Each named move below is a turn or a mirror, shown by a few rows before and after it. Which moves, in which order, take the first row of each later pair to the second? The first pair is answered.
k_607:
[-2.04 -0.25  1.05  0.24 -0.10 -0.55 -0.45 -0.27 -0.06  1.57 -0.68 -0.39
  0.43 -0.07  0.09  0.09 -0.84 -3.78 -0.37 -0.42 -0.36 -0.94 -0.15 -2.88
 -0.43  1.41 -1.12  2.59  1.77 -1.30 -0.60 -1.72  0.79 -0.85  1.06 -0.83
  1.82 -1.35 -0.19  1.37  0.98] |-> [-0.69  0.04  1.21  1.12  0.03 -0.14  0.28  1.69 -1.11 -0.58 -1.98 -0.05
  0.50 -1.57  0.10  1.95 -1.42 -3.46 -0.30 -0.32 -0.73 -0.88  1.06 -2.90
  1.02  0.98 -0.52  1.70  1.41 -1.52 -0.36 -0.11 -0.79 -0.18  0.80 -1.91
  0.32 -0.07  1.96  1.31 -0.40]
[ 1.74 -0.35 -1.26 -2.04 -1.80  0.48  2.05 -0.07  0.16  2.67 -1.71  1.23
 -1.94  0.72  0.67  0.12 -0.67  0.61  1.22 -0.76 -0.52 -2.33  0.69 -0.71
 -0.74 -0.95  0.96 -3.49 -0.01  0.11 -1.13  0.73  0.18 -2.40 -0.91  2.63
 -0.60 -2.28  0.37  1.12 -0.59] |-> [ 2.04 -0.31 -1.22 -1.83 -1.82  0.44  2.11  0.37 -0.29  2.12 -1.94  1.13
 -2.13  0.54  0.65  0.38 -0.60  0.61  0.95 -0.73 -0.42 -2.54  0.57 -0.47
 -0.59 -1.02  0.99 -3.61 -0.38 -0.12 -1.10  0.99 -0.12 -2.38 -1.12  2.31
 -0.77 -2.11  0.92  1.09 -0.93]
[-0.34  1.07  0.36 -0.05  0.73  0.39 -0.05  1.48  1.73  1.62  1.44  1.55
 -0.38  0.54  1.05 -0.23 -0.69 -2.33 -1.31  1.19  1.61 -0.59  1.41 -1.47
  1.02  0.01  0.06 -1.38  0.61  0.11  0.29 -1.85 -0.19 -0.19 -0.08  1.29
  0.90 -1.61  0.27  0.01  1.38] |-> [ 0.29  1.01  0.41  0.27  0.88  0.56  0.31  2.33  1.06  0.56  0.87  1.82
 -0.47 -0.01  1.02  0.40 -0.83 -2.41 -1.28  1.07  1.54 -0.50  1.90 -1.28
  1.59 -0.49  0.10 -1.94  0.53  0.11  0.28 -1.33 -0.99  0.56 -0.25  0.56
  0.17 -0.94  1.40 -0.06  0.63]
[-0.72  0.04  0.72 -0.26  0.35 -0.03  0.69  2.39 -0.59 -0.97 -0.84 -0.56
 -0.45  2.38 -0.27  0.36 -1.20 -0.83  2.13 -1.24  0.56 -2.09  1.68 -1.75
  0.63 -0.32 -2.04 -0.71 -1.25 -0.97  1.89  1.48 -1.53 -2.83 -1.95  0.31
  0.38 -1.17  2.04  0.17  0.66] |-> [-1.44 -0.27  0.53 -1.01  0.28 -0.17  0.30  1.15 -0.02  0.27 -0.23 -0.52
 -0.81  3.30 -0.19 -0.56 -0.72 -0.89  2.14 -1.20  0.70 -2.04  1.15 -1.77
 -0.26  0.15 -2.22 -0.44 -1.11 -0.80  1.58  0.88 -0.60 -3.21 -1.70  0.86
  1.35 -1.67  0.80 -0.18  1.29]
k_680:
[-0.28 -0.62  0.59  0.22 -0.04 -0.89  0.16 -0.29  0.08 -0.68  0.49  0.13
 -0.80  1.05 -0.72 -0.06  0.36  0.20 -0.64  0.30 -0.87 -1.54  0.49 -0.49
 -0.53 -0.35 -0.68 -0.66  0.28  0.57 -0.37  0.51  0.61 -0.82 -0.11 -0.28
  1.08 -0.51 -0.70 -0.35  0.45] |-> [-0.84 -0.66  0.49  0.24 -0.01 -0.40 -0.22 -0.53  0.36 -0.33  0.44  0.06
 -0.85  0.99 -0.90 -0.27  0.34  0.28 -0.67  0.12 -0.86 -1.22  0.02 -0.24
 -1.00 -0.03 -0.78 -0.08  0.57  0.90 -0.35  0.41  0.99 -0.57  0.25 -0.25
  1.25 -0.76 -0.95 -0.58  0.52]
[ 1.53  0.86  0.67 -0.04 -0.87 -0.20 -0.34  0.76 -1.31  1.28  0.86  0.01
 -0.43 -0.39  0.13  0.25 -1.04 -1.02 -0.35  1.95 -0.44 -1.02  1.99  0.79
  0.10 -0.07  1.12 -1.42  0.75  1.52 -1.40  0.01  1.22 -0.17  1.75 -0.04
  1.28 -0.91 -1.06 -1.40 -1.46] |-> [-0.09  0.33  0.30  0.02 -1.11  0.42 -1.16 -0.22  0.22  1.88  1.05 -0.51
 -0.52 -0.67 -0.35 -0.48 -0.42 -0.41 -0.16  1.65 -0.77  0.30  0.38  1.49
 -0.74  0.37  0.54 -0.08  1.68  0.99 -1.32  0.00  1.78  0.43  2.28  0.46
  1.89 -0.52 -1.36 -1.55 -1.02]
[-0.11 -0.47 -1.15 -1.25  2.20  3.34 -1.17  1.10  1.59  0.80  1.09 -2.31
  1.61 -0.38  1.12 -0.80 -0.12 -0.78 -1.23  1.14 -0.73  0.67 -1.01  1.99
 -0.07 -2.36  0.00  2.48 -0.21 -1.88  1.99 -0.09  0.65  1.01  0.75  1.88
 -1.75  2.47 -0.48 -1.50  1.41] |-> [ 2.54  0.66 -0.57 -1.08  2.23  2.69 -0.12  2.60 -0.51 -0.41  0.81 -1.48
  1.32 -0.20  1.79 -0.04 -1.19 -1.35 -1.46  1.65 -0.14 -1.66  1.66  0.67
  1.12 -3.01  0.76  0.38 -1.28 -1.41  2.29  0.07 -1.14  0.24 -0.32  1.22
 -2.40  2.16 -0.30 -1.24  0.78]
k_29:
[-0.18 -1.14  0.50  2.06 -0.31 -0.93 -0.93  1.37  1.79  0.44  0.06 -0.96
 -0.99  0.76  0.13 -1.74  1.76  0.43  1.08  0.82 -0.55  2.25 -0.49  0.04
 -0.14  2.14  0.19  2.06  1.49  0.84 -0.24 -2.76  3.33  2.77 -0.59 -0.07
 -0.42  0.67  1.16  0.90 -1.90] |-> [-0.41 -1.09  0.58  1.85 -0.24 -1.21 -0.93  1.43  1.72  0.51 -0.09 -0.81
 -1.04  0.43 -0.11 -1.95  1.88  0.55  1.00  0.69 -0.79  1.99 -0.55  0.23
 -0.08  2.04  0.24  1.86  1.41  0.86 -0.30 -2.87  3.39  2.63 -0.59 -0.25
 -0.55  0.76  1.12  0.95 -2.01]
[ 3.97  0.47  0.17 -0.44  1.79  0.01  0.96  1.44  0.99  0.07  0.22 -0.50
  2.18 -1.93  2.10  0.53  1.59 -1.15 -1.01 -0.38  2.19 -0.84  2.17 -1.64
  1.73 -1.99 -0.28 -0.15 -1.82 -0.22  0.62 -1.48 -3.96 -1.16 -1.89 -0.38
 -1.46  0.56  0.55  2.43  0.29] |-> [ 3.89  0.34  0.09 -0.24  1.76 -0.03  1.09  1.98  1.06 -0.17  0.26 -0.49
  2.14 -2.20  1.82  0.63  1.67 -1.03 -0.69 -0.27  1.86 -0.69  1.99 -1.50
  1.86 -2.09 -0.38 -0.04 -1.62 -0.07  0.46 -1.12 -4.22 -0.75 -1.82 -0.31
 -1.48  0.72  0.97  2.49 -0.16]
[-2.24  0.04 -0.79  1.10 -0.05  1.58 -1.73  0.75  2.17  0.66  0.69  2.46
 -2.06 -1.34  0.45 -3.88  2.62 -1.84 -0.47 -1.55 -2.04  2.46 -0.97  0.66
  0.22 -0.14  1.32 -0.27 -0.23 -0.50  1.36  1.95  1.43  2.48  2.54 -0.48
 -0.30  0.18  4.67 -3.71 -2.57] |-> [-1.94 -0.09 -0.58  0.57  0.56  1.49 -2.34  0.57  2.12  1.54  1.37  2.64
 -1.82  0.01  0.40 -4.67  2.57 -2.13 -0.08 -1.78 -1.65  2.30 -0.92 -0.15
 -0.25  0.06  1.28  0.07 -0.61 -0.50  1.85  1.57  1.82  2.10  2.10  0.49
 -0.05 -0.36  3.95 -4.10 -2.26]
[ 0.54  0.74  0.02 -1.89 -1.28 -1.78  0.69 -0.47 -1.18  0.45  0.79  0.88
  0.40 -0.43  2.35  0.06  1.61  0.97  1.45 -0.65  0.26 -3.03  0.41  0.44
  0.70  1.32  0.28 -3.75 -0.34  0.67 -1.62 -1.34  0.38 -1.67 -0.41 -1.58
  0.41 -0.80 -1.23  1.54  0.27] |-> [ 0.34  0.20 -0.17 -1.01 -1.58 -1.47  1.37  0.26 -1.62 -0.70  0.17  0.94
  0.23 -1.28  1.69  1.10  1.77  1.71  1.24 -0.58 -0.09 -2.78  0.35  0.64
  0.87  0.92  0.16 -3.84  0.09  0.45 -2.12 -0.61 -0.19 -1.10 -0.19 -2.34
  0.06 -0.28 -0.30  1.64 -0.14]
k_106:
[-1.58 -1.02  0.16 -0.55 -0.66  0.57  0.97 -1.73  0.68 -0.32 -1.35  0.13
 -0.33  0.74  0.86  0.03  0.34  1.41 -0.91 -0.38 -0.95  0.16 -0.80  0.64
  0.10  0.11 -1.02 -0.91  0.22  0.87 -1.15 -1.04  1.22 -0.28  1.89 -1.71
  2.01 -1.05 -0.30  1.40  0.10] |-> [-0.59 -0.32  0.24  0.03 -0.28  0.69  1.47 -0.88  0.12 -1.43 -2.20 -0.03
 -0.09 -0.94  1.29  1.16  0.17  1.32 -1.04 -0.37 -1.25  0.52 -0.48  1.00
  1.06 -0.09 -0.32 -1.31  0.27  0.47 -1.02 -0.49  0.44  0.75  1.45 -2.21
  1.01 -0.03  1.13  1.87 -1.23]
[ 3.28 -0.75  1.07 -0.45  1.62  0.60  0.44  1.04  0.31 -0.05  0.03 -1.45
 -2.09  4.90  0.68 -1.31 -3.21 -1.11  1.28 -1.24  1.41  0.96  1.59 -1.10
 -1.52 -1.83 -2.01  1.09 -0.65 -0.39  1.71 -0.13 -0.07 -1.88 -0.49  0.89
 -1.97 -2.85 -0.44 -1.56 -1.00] |-> [ 0.43 -1.76  0.41 -0.16  0.53  0.22  0.24 -0.83  1.50  0.84  0.05 -1.88
 -2.48  4.94  0.00 -1.73 -2.07 -0.20  0.59 -1.35  0.66  1.88 -0.20 -0.09
 -3.29 -2.00 -3.32  1.24  0.21 -0.21 -0.10 -0.52  1.92 -1.89  1.08  0.32
  0.09 -3.69 -1.58 -1.30  0.25]
[-0.05  1.52 -1.64 -0.32 -1.00  1.29  0.26  2.96  0.11 -0.36 -1.13  0.11
 -0.38 -1.97  0.11  0.29 -0.06 -0.17 -1.07  1.04  0.64 -1.13  0.99  1.88
  0.14  1.45 -0.58 -0.27  0.96  0.80 -0.61 -0.45 -1.65  0.47  0.68 -0.26
 -1.90  0.43  0.59 -1.26 -0.75] |-> [ 0.61  1.81 -1.26 -0.68 -0.84  1.32 -0.04  3.10 -0.19  0.23 -0.36  0.29
 -0.21 -0.77  0.07 -0.35 -0.40 -0.61 -0.68  1.04  1.10 -1.65  1.89  1.09
 -0.24  1.56 -0.43 -0.40  0.42  1.04  0.16 -0.50 -1.92 -0.42 -0.01  0.34
 -2.20 -0.43  0.12 -1.59 -0.45]
Now pairs of rows:
Each pair is two moves apart.
[ 0.13  0.81 -0.35 -2.54 -1.18 -0.36 -0.39 -0.39  1.49  0.53 -1.37 -0.06
 -0.78  3.38  3.00  0.73  0.44 -2.60 -1.31  1.41  2.33 -1.80  0.11  0.50
 -0.50  0.58  1.53 -2.31 -2.10 -1.09 -2.51 -2.53  0.04 -1.85 -1.08  0.94
  1.63 -1.32 -2.54  2.24  0.10] |-> [-2.97 -0.92 -1.30 -1.46 -1.09  1.16 -0.85 -0.49  4.44 -0.02 -2.01 -1.00
 -0.15  1.04  1.81  1.27  1.81 -1.25 -1.18  0.81  1.20  2.04 -3.42  2.95
 -1.49  0.80  1.12  0.71 -0.02 -2.08 -2.66 -1.22  0.62  0.61  0.68  1.00
  0.96  0.63 -0.60  1.65 -0.23]
k_607, k_680
[-2.79 -1.55 -2.26  0.35 -2.27 -1.03 -1.54 -1.00  0.63 -0.58 -0.31 -1.74
 -0.16 -1.68 -0.28 -0.67  3.57  2.17 -1.04  2.51 -0.39  0.59 -2.42  1.56
  0.44 -0.50  1.03 -0.38  2.53  1.40 -0.89 -2.62 -0.70 -1.31  0.37 -0.32
  0.18  1.74  0.15  0.51  0.58] |-> [-2.28 -1.03 -1.85 -0.30 -1.82 -1.01 -1.83 -1.55  0.90  0.57  0.31 -2.13
 -0.05 -1.06  0.08 -1.40  3.68  1.23 -0.51  2.59  0.36  0.44 -2.51  1.03
  0.79 -0.23  1.31  0.07  2.50  1.03 -0.41 -3.64 -0.28 -1.68 -0.09  0.53
  0.20  1.27 -0.69  0.15  0.71]
k_106, k_607
[-0.59 -0.85 -1.03 -0.97 -1.24 -0.17  1.32  1.29 -0.31  0.28 -2.49 -0.52
 -1.06 -0.57  0.27 -1.13  1.84  1.93  0.59 -0.86  0.24  2.32 -0.61 -2.34
  1.03  1.17 -0.40 -0.54  0.76 -0.73  1.87 -0.04 -0.40  0.95 -0.78  0.92
 -0.40  1.91  1.69 -0.34  0.67] |-> [ 0.75 -0.49 -0.64 -1.38 -1.05 -0.86  1.58  1.55 -1.54  0.12 -2.44 -0.16
 -1.14  0.26  0.89 -1.13  1.34  1.42  0.74 -0.52  0.45  0.80  0.80 -3.08
  1.62  1.06 -0.13 -1.65 -0.01 -0.45  1.91 -0.62 -0.61  0.08 -1.50  0.78
 -0.21  1.28  1.33  0.02  0.48]
k_607, k_680
[ 2.18  0.93 -0.03  1.08  0.42 -2.36  0.81  2.14 -1.60 -1.15 -1.47  1.66
 -1.03  0.01  1.12  1.87 -1.49 -1.43  0.51  1.55  0.94 -1.92  2.27  0.19
 -0.34 -0.99  0.06 -2.16 -2.05  0.36 -0.36 -0.34 -1.52 -0.93 -1.82 -0.55
 -1.21 -0.91 -0.35 -0.26 -0.83] |-> [-1.39 -0.83 -1.10  2.29  0.31 -0.65 -0.27  1.90  1.49 -1.17 -2.40  0.93
 -0.45 -2.58 -0.13  2.45  0.24 -0.25  0.54  0.64 -0.20  2.41 -1.54  2.51
 -1.37 -0.61 -0.70  1.06  0.25 -0.50 -0.61  0.73 -1.01  2.26  0.08 -0.08
 -2.07  1.09  1.71 -0.84 -1.61]
k_680, k_607
[-3.02  0.15 -4.29  1.38 -2.12 -1.37  1.03 -1.80  0.17 -1.04 -0.81 -0.59
 -1.20 -1.28  0.15  1.31  1.93  1.40 -0.54  0.94 -1.34  1.57 -3.09  3.36
  1.29 -0.32  0.48  0.07  2.61 -3.06 -1.22 -1.04  1.12  1.82 -0.51 -0.84
  2.43  2.65 -0.37  1.84 -0.20] |-> [-1.99  0.65 -3.65 -0.10 -1.25 -1.50  0.08 -3.13  0.74  1.73  0.77 -0.91
 -0.59  0.80  1.17 -0.90  1.95 -0.37 -0.03  0.75 -0.31  1.00 -2.78  2.29
  0.91  0.89  0.81  1.03  2.14 -3.67  0.17 -2.88  2.52  0.50 -1.73  1.53
  3.12  1.55 -2.55  1.52  0.92]
k_106, k_607
[ 2.39 -0.64  0.54 -1.52  0.84  1.00 -0.09  0.45  1.73  0.83 -0.59  0.77
  1.97 -1.06  0.87 -0.20  2.34 -0.90  1.34  0.70  1.29 -0.62  0.49 -0.36
  1.86 -0.40  2.44  3.19 -0.47  0.25  1.42  0.49  0.78 -0.05 -1.68  2.39
 -2.14  2.58  0.71  0.24  0.72] |-> [ 0.98 -0.94  0.43 -1.88  0.32  0.73 -0.40 -0.99  2.71  2.11 -0.10  0.68
  1.90  0.45  0.59 -1.30  2.72 -0.74  1.21  0.73  1.25 -0.55 -0.37 -0.46
  1.02 -0.26  1.62  3.52 -0.11  0.50  1.29 -0.04  2.08 -0.81 -1.23  2.70
 -0.78  1.69 -0.69  0.12  1.75]
k_607, k_106
[ 0.44  0.62  0.76 -2.16  1.65  0.64 -0.89  0.02  0.64  3.55  2.42 -0.97
  0.23  2.21  0.82 -0.82 -0.15 -0.52  0.01  0.15  0.83 -0.34  0.94  1.15
  2.49  0.72  0.61  0.29 -0.12  0.55  0.90 -1.01  0.43 -0.68 -2.80  2.81
 -1.30 -0.98 -1.47  1.48  1.61] |-> [ 0.72  0.34  0.30 -0.15  1.24  0.88  0.53  2.32 -0.78 -0.32 -0.25 -0.45
 -0.02 -1.50  0.33  2.15 -0.47  1.00 -0.66  0.28 -0.44  0.20  1.01  2.20
  3.79 -0.71  0.79 -1.09  0.22  0.19  0.09  1.26 -1.60  1.37 -2.36  0.16
 -3.19  1.10  1.85  2.01 -0.49]
k_106, k_607
[-0.06 -0.11 -0.75  1.42 -0.78 -0.03  1.15  1.92 -1.34 -3.60 -2.19 -0.20
 -0.35 -2.17 -0.82  1.88 -0.45  0.69  0.32 -1.01  0.48 -1.27  1.09 -0.59
  1.20 -0.32  1.41 -1.01 -0.05  0.52 -0.20  1.10 -2.18  1.37 -0.22 -2.36
 -1.49 -0.97  1.06  0.61 -1.66] |-> [ 0.08 -0.17 -0.01 -0.34 -0.63 -0.51 -0.12  1.43 -0.79 -0.79  0.16  0.18
 -0.77  2.44 -1.45 -0.99 -1.07 -0.45  1.52 -0.98  1.70 -3.06  2.04 -2.22
 -0.42  0.01  1.02 -1.00 -1.57  1.27  0.60  0.40 -1.33 -0.95 -0.89 -0.10
 -0.06 -3.62 -1.42 -0.24  0.30]
k_106, k_106
[ 1.07  0.97 -0.23 -0.63 -0.61 -0.96 -0.04 -1.57 -0.57  1.50  0.01  0.17
 -0.28  0.13  1.96 -0.91  1.15  0.54 -0.51  0.41 -0.45 -0.55  0.01  0.01
  0.20  0.19 -0.46 -0.87  0.72  0.03 -1.21 -2.67  0.93 -1.45  0.04  1.01
  1.51 -0.19 -3.26  0.54  0.74] |-> [-0.54 -0.04 -0.77  0.55 -0.51  0.01 -0.28 -0.94  0.67  0.90 -1.23 -0.40
  0.08 -2.23  1.12 -0.04  1.86  1.54 -0.34 -0.29 -1.44  2.11 -1.73  1.45
  0.14  0.05 -0.45  1.21  1.77 -0.60 -1.35 -1.24  0.79  0.67  1.17  0.49
  0.62  1.79 -1.40  0.21 -0.31]
k_607, k_680
